(in the rows, 128 means zero)
Families of rows that turns and mirrors carry onto each other, the same ones carrying the whole set onto itself: the rest of each named row's family, in list order
4 families of 4 rows
k641: [158 152  93 132 137 140 131 121 112 135 126 117 107 122 165 126 130]
k20: [124 159 135 128 122 112 128 153 152 135 148 154 131 113 162 121 115]
k891: [118 113 133 142 156 155 124 104  99 136 106 116 127 151 123 121 164]
k763: [ 91 124 160 122 129 147 125 130 128 113 143 137 164 162 150 135 141]
k959: [121 153 133 141  98 130 125 146 156 131 135 136 133 123 166 135  98]
k138: [ 96 126 171 144 130 140 115 126 159 127 131 130 161 138 119 136 145]
k145: [128 159 134 149 103 129 140 163 142 144 129 143 130 127 145 122  97]
k644: [143 136  99 132 133 150 136 113 119 151 108 116  93 114 154 121 120]
k639: [127 113 125 116 161 155 136 123 107 116 106 131 126 147 111 136 164]
k261: [ 95 118 139 123 151 158 130  95 102 117 109 128 115 149 135 128 160]
k112: [100 136 162 134 135 130 137 144 144 100 129 149 153 153 118 149 141]
k774: [ 96 131 167 152 119 135 114 137 136 113 132 135 163 159 135 136 142]
k361: [143 138 106 121 143 129 126 123 119 140 113 141  90 100 150 109 135]
k181: [122 107 138 130 152 162 108 108 127 138 108 118 131 131 111 126 168]
k821: [131 162 126 151 105 113 130 131 143 109 137 138 125 122 170 135 108]
k398: [147 140 105 140 121 147 134 139 112 150  99 131  92 117 136 111 120]

Same family as k644: k891, k959, k774
Same family as k138: k145, k181, k398
Same family as k639: k20, k112, k361

Families of rows that turns and mirrors carry onto each other, the same ones carrying the whole set onto itself: the rest of each named row's family, in list order
5 families of 4 rows
k779: [144  93 117 150 139 133  72 127  96 130 111 120 114 123 140 124 133 124
 166 113 109 131 142 145 111  80  93 180 128 132 111 150 113 149 113 130
 103  73 144 137 117 130]
k993: [116 120 103 133 115 143 117 110 145 103 116  95 148  99 142 114 137 112
 134 110 135  80 109 118 126 153 110 139 124 148 112 123 107 145 123 192
 113 141 198 111 110 130]
k173: [140 111 129 124 144 126  82 112 116 119 126 152 103  95 103 112 133 134
 141 119 101 138 151 122 126 116  99 148 122 171 121 142 136 150 126 129
 101  64 125 117 118 136]
k19: [140 126 122 120 140 108 122 128 129 137 138  92 152  99  97 136 147 120
 124 136 169  50 123 151 127 114  84 179 105 153  99 130 132 147 125 144
 115 153 151 164  98 136]
k413: [115 136 137 149 133 145  99 108 119 127 109 134 146 114 139 150 129 119
 120  94 143  60 103 160 118 148 110 136 116 136 111 125 116 144 124 172
 109 129 194 130 128 152]
k661: [130 113 131 146 142 116 137 139 127 114 130 123 157  77 132 133 131 113
 122 115 134  74  90 111 110 148 125 133 136 144 112  97 110 137 131 177
 124 134 170 129 112 136]
k207: [118 113 118 138 135 125 116 143 125 136 144 100 150  89 135 128 133 149
 110 117 138  59 103 139 136 141 125 153 133 141  73 110 105 125 147 163
 127 151 151 122 121 136]
k149: [155 109 131 120 115 108  86 103 129 121 107 117 118 102 143 129 130 146
 142 102 142 138 157 103 125  92  73 176 125 116 120 129 114 161  93 137
  83 100 134 112 112 125]
k785: [153 113 123 121 130 117  91 102 135 112  94 123  98 103 128 119 122 154
 131 103  92 136 123 122 113 133 103 132 127 132 114 112 145 139 127 122
 132  84 140  94 102 132]
k749: [112 107 121 147 152 122  97 112 137 115 128 130 131  90 135 109 136 156
 111 110 102 151 145 126 143 153  95 143 104 125 135 126 136 139 121 108
 105  71 153 126 128 130]
k549: [154 105 128 156 124 129 102 123 129 120 109 131 109 109 124 115 137 142
 155 105 114 125 133 102 133 135 108 141 111 153 122 121 119 146 140  95
 135  57 159 123 117 144]
k125: [141 109 132 123 131 118  86 117 135 118 109 152 122 117 124 112 138 158
 138 111 108 140 101 116 113 100  97 147 111 131 116 143 161 150  88 118
 136  93 136 120 103 112]
k854: [116 127 136 143 161 103 109 112 124 108 114 103 144  86 131 118 145 117
 124 112 147  71 118 152 115 152 110 153 143 167  84 142  99 131 131 203
 126 134 182 130 118 136]
k850: [126 113 103 134 143 103 125 102 132 111 142  84 157  93 110 113 140 117
 129 141 137  64 105 169 147 143  90 164 100 165 115 158 114 140 146 159
 124 135 161 138 125 116]
k236: [105 125 125 104 161 138 128 112 141 133 159  95 160  74 121 119 141 146
 115 131 136  66 109 137 132 125  80 162 105 159 122 151 109 172 123 150
  97 119 152 171 117 130]
k839: [147 105 109 131 157 101  70 104  97 139 111 102 124 117 144 103 136 161
 133 124 142 132 138 113 125  92  71 193 118 125 111 138 120 151 103 123
 107 103 121 132  95 128]
k238: [141 119 131 121 157 103 122 109 119 136 132  77 158  85 116 136 138 124
 121 112 153  68 117 130 142 145 101 174 102 178 104 108 122 160 132 137
 149 144 175 155 110 157]
k896: [132 132 125 144 141 112  85 139 103 159 104 121 124  98 127 113 130 167
 155 120 139 139 151 135 133  86 103 181 124 140  85 149 109 149 126 117
  98  97 118 147 106 142]
k244: [121 114 142 133 140 121  63  98 123 121  94 118 112 108 161 125 127 167
 148 123 146 114 137 169 137  92  85 170 126 134  95 141 109 155 101 122
 113  83 141 144  93 165]
k461: [105 135 123 111 147 107 118 116 130 142 122  98 133 105 124 108 155 131
 114 147 154  77 107 149 134 113  90 162  93 176 112 159 129 165 113 173
 123 165 156 144 111 125]

Same family as k839: k19, k661, k785
Same family as k173: k779, k854, k850
Same family as k993: k549, k896, k461

